Named moves (each a turn or a mirror), then the moves between two rows, first move first; the first pair answered:
G (before => after):
[-15  -2  24   2   8   2   1   4   0   6   5  -9  -4   0 -12  13 -14 -12
  -2  12  -1  18   5 -14 -10   1 -14 -16 -24  -8 -19   0  -2   8] => [ -2  -1  24  -4   4  10 -11   4  10  -8  12  -3  -4  20 -10   5 -10  -1
 -12   6   7  13   3   1  -7  -4 -17 -13 -25  -6 -20  -3  -6  20]
[  6  -5   1  -5 -19 -22   3  -8  -8 -16   2 -10  -9   3 -11  -4 -22  -3
 -12   3  -1  14   7  22   8   2  -4   5   7  -1   5   0   7   1] => [  0   0   2  -7 -18 -24   5  -9 -11 -12   2 -13  -8  -4  -8  -1 -24  -8
  -9   6  -3  14  10  16   8   4   0   0   8  -6   3   3   9  -5]
[ -6   3   9   1   4  11   5   2   8   2  10   1  -5   2   7   6 -11  -1
 -18  -4  11   4  -9   3  -4  -5  -9  10   2 -14  -2  -5   0   8] => [-11   4   9   1   5   3   9   2   4   9   4   1  -6  -7   4  11 -15  -4
 -11   1   7   8  -9  -2  -7  -1  -5  11   4 -15   1  -5   0   1]
[ -8   7  -2  11  -1 -17  16  -1  -6  -9  -3  23   9   4  -5  17  23  -1
   4 -11 -22  -4   0  -5  22  18  -1  14  27   4  17 -16   7  -2] => [ -5   7  -3   7  -2  -9  14  -1  -3 -16   1  25  10  10  -3  12  23   5
   2 -14 -19  -3   2   0  26  19  -1  18  30   3  17 -17   4   2]
P (before => after):
[ -6  -6   4  -2   6  20  -7 -18  10 -12   5   2  -3  15   4   7   0   2
  -2  -2  -2  18   6   6   2  -4   8  -5   1   0  -3  -4   3   9] => [ -2 -12  -2   0   5  15  -8 -15   5 -16   4   6  -7  16   0  -4   7   7
   3   1  -4   5  10   7   3  -8  14  -8   4   1  -1   3   2  18]
[-13   9  -5  -7  -7  -7  10   2  -3  -2  10  -6   4 -18  -6   2  -4 -19
   1   5  -6   0  -4   4   8   6 -10   3  10   9   3  10   8 -12] => [ -5   8 -13   5  -6  -5  14  -6  -4   2  -6   9   7 -20   4   2   6 -11
   9   3 -13  -4  -1  -1  -3   7   8   8  14   7   9   0  14 -15]
[ 16   4   2  15   1  13  -7   0   5 -17  -2   5 -11  20  22  19   8  14
   8   4  -1  13  -2  -8  -7 -20  -8   9  -4 -10  -4 -19  13  28] => [ 17  -1   4  10  -1   2 -15  13  -1 -20   9  -3 -16  24   7   5   8  14
   8  12   2   1  -3   0  -3 -17 -15  -3  -7  -4 -12  -6   2  38]
[  3  -5   3   6   8  16   0   7  -2  -8   3  -1   1 -11  -5  14  -5  -1
   9  11  -7  20   2  -4  11 -16  -1 -16 -11   5 -17 -11 -10   3] => [  6  -6  -4   7   9  16   3  10   4 -12  -2   4   1 -12  -3  10  -3  -1
  11  10  -9  16   2  -9  11 -15   7 -19  -5   4 -20 -12  -7   3]
A (before => after):
[-18   7 -15  -1  10   4   8   9 -17 -12  -7  21  16   7 -14  -6  14 -18
 -11 -12 -21 -18   8   1 -14   7  -7  -7  11   4  22 -17  16   7] => [-10   3  -1  -5  11  14  -8  15  -8 -16   0  22  12  28 -19  -8  11  -4
 -21 -11 -12 -11  11   4 -16  -8 -15 -15  -2   0   9 -15   4  25]
[ -9   6  13  -7   5  10  12  -7   8   0  11 -17  -3  -5   2  14 -10  -7
  -8  -8   5  21  -6   2  13   2  -9   5  -1  -4   1   4   1  -7] => [ -6   2  16  -8   5   7   7  -8   8   5  15 -14  -5  -5   0  12  -8  -9
 -10  -8   5  21  -8  -3  12   5 -10   4  -2  -5  -1   2   3  -7]
[-10   5  -2   1   5  -4   4   5  -5   6  -2  -2   0 -20  -5  13   1 -18
   0   3  -6   8   1  -3  -3   6  -1   7   2   7   2  -1   6 -12] => [ -1   8  -3 -11   1   6  -8   5  -1  -8  13  -4  -2  -8  -8   2   1 -11
 -15  -8   3   4  -5  14   5   7 -13  11   7  12   3   0   1  -1]
[ -6  -6   6  -6  -4 -38 -24  34  11   7  19  -8  -1  15 -19 -29  -1  11
   3 -13  -3 -29   1  16   9  21  -4 -20 -11   9 -24  10 -13   0] => [-12 -12   8   5   4 -48 -16  35   5  21  -1 -13  -1   2 -15 -18  -1   5
  16   1 -15 -18  11  -7  -3  16   7 -26 -17   0 -26   4  -6 -15]
F (before => after):
[  6  -7   5  -8  -3   7  -4 -10  -1 -11  -1  20  -6  -8   3  -6  13   2
  11   7   8 -10   8   9  11 -12   4  -3  -3 -10  11  13  -7  -4] => [ -2  -9  10 -13   1   4  -8  -8  -2  -8   7   8  -8  -9  -7  -6   6  -3
   9   8   8 -10   9   9  13  -7  -8 -10  -6  -9   4  22 -10  -2]
[ -9  -1   6   1   5 -14 -14  18  -9   7   5  -7 -13   1  -8  -6  -6   3
   7  23   7  -3   2 -13   3  -3  -6 -21 -14   6 -11  15 -15   5] => [-14   3   8   2   8   0  -4  -1  -3  18  -4  -7  -5  -9   5  22 -14  -4
   0  10   5  22   0 -21   4  -1  -5  -5 -15  -3  -7   5  -6 -15]
[ -3  -1  17   8   1   0   4  -8  -4  18   9 -22   5   5  11  18  -6  -7
  13  -8 -11   6  -9 -16   1  -6  15 -10  -6  -9   4   4  14  -5] => [ 11  -8   5  10  -7   6   1 -10  -5  12   0  -4   5   8  17   7   7   3
  19  -9 -12  -1  -7 -16  -3  -8  25  -9   2 -10  10   1  15   0]
[ -9   8 -10   8   3 -10   5   4  -2   5 -16   3  -7  -7   7   3   1  -4
  14   2  -5   6  -2 -13  -8  -4   8   3  -1  -3   0  -5   9  -5] => [ -7   4  -9   8   0 -13   0  12  -1   0 -12   4  -5  -4   0  -5   5   1
  15   7  -4  -5   0 -11  -5  -6   8  -5   4  -1  -2   0   7   0]
Now pairs of rows:
Between the rows of a pair lie two moves.
[-22  31  -1   2  11   8  -3 -17  -1  -9   8   8 -13  -1  -5  17 -11  -6
 -10 -12  -2  14 -18   6  -3   7 -13  23   8  -3  -4  12   6 -14] => [-22  24   7   9  16   5  -3 -15  -1   0  -6   9 -19   0  -7  21 -13  -5
  -5  -4  -6  22 -12  -5 -12   2 -12  11  -3 -13 -10   9   1 -24] : A A
[-16  18   9   4   0  -9  12   6   0   6   3 -16   8 -22  13   2  -6 -12
   6 -13  -9   4  -5 -14  -6   1  -5   9 -10  -4   4   1  -9  -6] => [ -4  10  16   9   5   0  -1   4  10   3  -4  -9   0  -4  14  -4  -4   1
   2  -7  -6  10   1 -17 -12 -15  -4   2 -20 -11  -9  -7 -15   4] : G A
[ 25 -11  -1  -5  -1   4 -16   1   6  -9   3  12  -2  15   0 -24  12  19
  -4   4   7  -5   1   0  -3 -13  -1  -2  -6  -1  -4  -3 -14  17] => [ 26 -13  -4   2   0   6 -15   0   6  -5  -9  18  -1  10   5 -19  16  20
   2   7  -2  -5   3  -7  -9 -13  13  -3  -7  -6  -2  -3  -8  12] : A G
[  2  -2  -6   5 -10  11  -6 -13   4 -12 -19  20   3   5   8   7  19  17
  -7 -11   9  -7   5  -5 -21   3  10  15   4  -9   7 -18  11  -3] => [ -7 -11   4   7   3 -17 -12  11  -6  -4 -16   7  -5   1  -8  -7  13  16
   3  13  -2 -19  17 -17 -24  -1   5  -7  -2 -10  -6  -4   1   8] : F A
[-12  34 -16  17   7  -3  12 -10 -17  20 -12   6   8 -14  24 -14  -1 -12
   0  -5  -9  -6  -2 -10  31  18  31   2   5  18  10  18  17 -20] => [  2  24  -5   5   6   3 -23   7  -4  -4  18   7  -4  27   3 -40  -2  12
 -15  -3  12 -16  -5  15  37   6  13  -9  -6  20  -6  23  -7  19] : F A
[  0  -4  24  -8   7  12  -5  -8  10  -1  17  -4  -7  13  -2  10 -18   9
 -17  -9  10  17   1  -1   4  -8 -17   6 -11   3  -5  -4 -10   5] => [ -9   9  -3 -10  -2  -2  16 -19  -1  -6  11  -1   3 -11   4  13 -10  -9
  -9 -21   3   6  -8  10   7  10 -11  22  11  15  16  -2   9 -10] : A A
